One turn moves each row of this set onto another row. After a few examples, where does it send each row asked below?
Z297: [  5  -8  -9 -14 -14 -13  -3  12 -16  -6  -5   8  17  10  -9]
Z781: [ -3 -21   3  -4   2  -1  -4  10 -23   1   0  16   7  -1 -10]
Z427: [ -3  -9   5  -8  -2   1  -2 -16 -22  -9   0   2   4   7 -12]
Z726: [  7 -21  -1   7   4 -10  -9  21 -13   0  -9  -7   7  11  -1]
Z987: [ -1 -11  -3  -1   9 -20  -7   3  -1  -2   0  -5  16  20  -6]
Z512: [  3 -31  11 -15  -1 -12   1  22 -23  -3   0   3   6  10   7]
Z775: [  0 -13   2   5   2 -13  -2 -20 -20  -6   4 -10   5   1  10]
Z84: [  7   5  15  -7  -1 -12   7   8 -12   2   2 -13   2  14  13]
Z800: [ -7 -12  13 -17  -2 -11   4  10 -13 -11  16  -8   9   8  21]
Z729: [ -1 -16 -13  -9  -7  -1   1  -5 -14 -15   5  11  12   3  16]
Z713: [ -2  -9  -4   2   6 -17  -8   2  -1  -5  -7  -5  11   4 -12]
Z25: [ 20 -15   0  -8 -13  -8  11  15 -18 -14   0  -1   1   7  12]
Z558: [  1 -14   6 -10   0  -5  -1 -21 -19  -6   1 -11   7   8  15]
Z27: [  7  -2  11   0   3 -17   9  17 -17  -2  10  -9   7  20  12]
Z324: [ -6 -25  12 -20  -3   3   8   2 -13  -8   4   7   0  -2   6]

Z726 moves to Z800
Z512 moves to Z324
Where do these go?
Z25 moves to Z729
Z775 moves to Z987
Z558 moves to Z713

One turn moves each row of this set onto another row. After a few examples, where does it send each row asked below?
Z520: [ 15 -20 -10  17  -2   2  11 -10  -1 -17  -8   6  -3  -1  -1 -10  -4   8
   8  -3  -9   7  13   3]
Z356: [ 11 -24  -1  15   2  -2  23   7  -4   0  -2  -6   1   9   1  -4   2   7
  -6  -6  -4   9  18   2]
Z563: [  5  -9  -3  -5  12  12  -5 -14  -3   2  12  17  -2 -10 -10 -13   3  -5
  12  -1  25   7  12   3]
Z778: [  3 -12   2  -6  11   6   2  -3  -3  15  16  10   1  -4 -10 -10   7  -4
   3  -2  28   4  14   2]
Z968: [ -3 -10  -1  -3  12   5   2   0  -4  15  20  10   1   2 -15  -1   5  -1
  -3  -1  24   1  13   2]
Z940: [  5 -32  -3  18   3  -5  21   6  -9   7  -2  -9   4  10   3   3   6  -8
  -3   6   9  11  13   1]
Z753: [ -6 -13  -1  -7  17   4   0  -7   7   6  14  14   0  -2 -16 -14   5  -9
   8   0  20   3   3   2]
Z387: [ -3 -30 -10  18   9  -5  12 -10   4 -13 -10   5   1   7  -6  -2  -1 -15
  11  11  -3  11  -4   0]
Z15: [ -8  -5 -11  -9  20   8   3 -10  -1   7  12   9   2  -1 -10  -9   8   0
   5   0  26   5  12   8]
Z627: [  4  -9  -5  -1   7   7 -10 -12  -4   2  15  20  -1  -6 -16  -6   0  -1
   9   2  21  -2  11   1]
Z604: [ -2  -9  -1  -9  24  14   4  -7  -3   5  15  15  -2  -4 -10  -5   3 -11
   4  -1  22  17  12   5]
Z814: [ -4 -20 -15  28   5  13  15 -17 -10 -11  -9   5 -12  -5   1  -7 -13  -5
  11   6   7   0   4   0]
Z555: [ -6 -29  -1  28   6   9  19  -7  -3  -6  -3   6 -13  -1  -5  -7 -15 -16
   6   5   4   2  -3  -6]
Z837: [  5 -14 -17  13   7   1  21  -5  -3 -10  -8  -4   1   7   3  -3   1  14
   0  -3  -6   8  18   9]
Z990: [  3 -25  -4  15   7  -3  18  -3  10 -15  -5   6  -2   7  -7  -8  -5  -2
   4  -2 -15   9   2   0]
Z754: [ -4  -1 -14  -5  17  12  -1 -11  -8   4  14  12   0   0 -11   1   4   4
   2   1  23   4  16   8]
Z472: [  2  -9   2  -4  17  14   0  -3  -6   6  19  18  -3  -2 -15   2  -2 -11
   1   1  20  14  14   1]
Z959: [  8 -31   1  17  11   6  17  -1  -8  -8  -4   3  -2   5   0   6  -3 -21
   3   8   1  28   8   0]
Z572: [  0 -23  -6  27   4  12  26   0 -18   7  -2  -7 -10   1   6   0  -8  -4
  -3   2  16   4  16   0]
Z4: [ 11 -23   1  13  11   6  24   3  -1 -10  -2   3  -4   7  -2   0  -6  -5
  -3  -4 -12  23  14   2]
Z414: [ -9 -25  -2  24  15  13  29  -1  -9   2  -1  -2 -12   5   0   2 -12 -16
  -3   4   7  12   6  -2]
Z547: [ 12 -27 -14  21  -5  -1   3 -15  -9 -12 -11   3   1  -2   3  -6   1  -2
  15  10   6   5  10   1]
Z477: [ -9  -9  -5  -5  19   6  -2  -9   5   1  16  18   0   1 -20  -2   0  -9
   5   3  16   3   3   1]
Z269: [  2 -19 -23  16   8   3  17  -9 -13  -5 -11  -8   5   7   8   4   6   3
   3   9   9  12  17  10]
Z91: [ -8 -19 -18  27   4   8  23 -10 -12   1  -7  -6  -7   0   4  -6  -6   4
   3   5  14  -7  10   3]

Z91 moves to Z572
Z477 moves to Z627
Where do these go?
Z990 moves to Z520
Z269 moves to Z940
Z604 moves to Z753

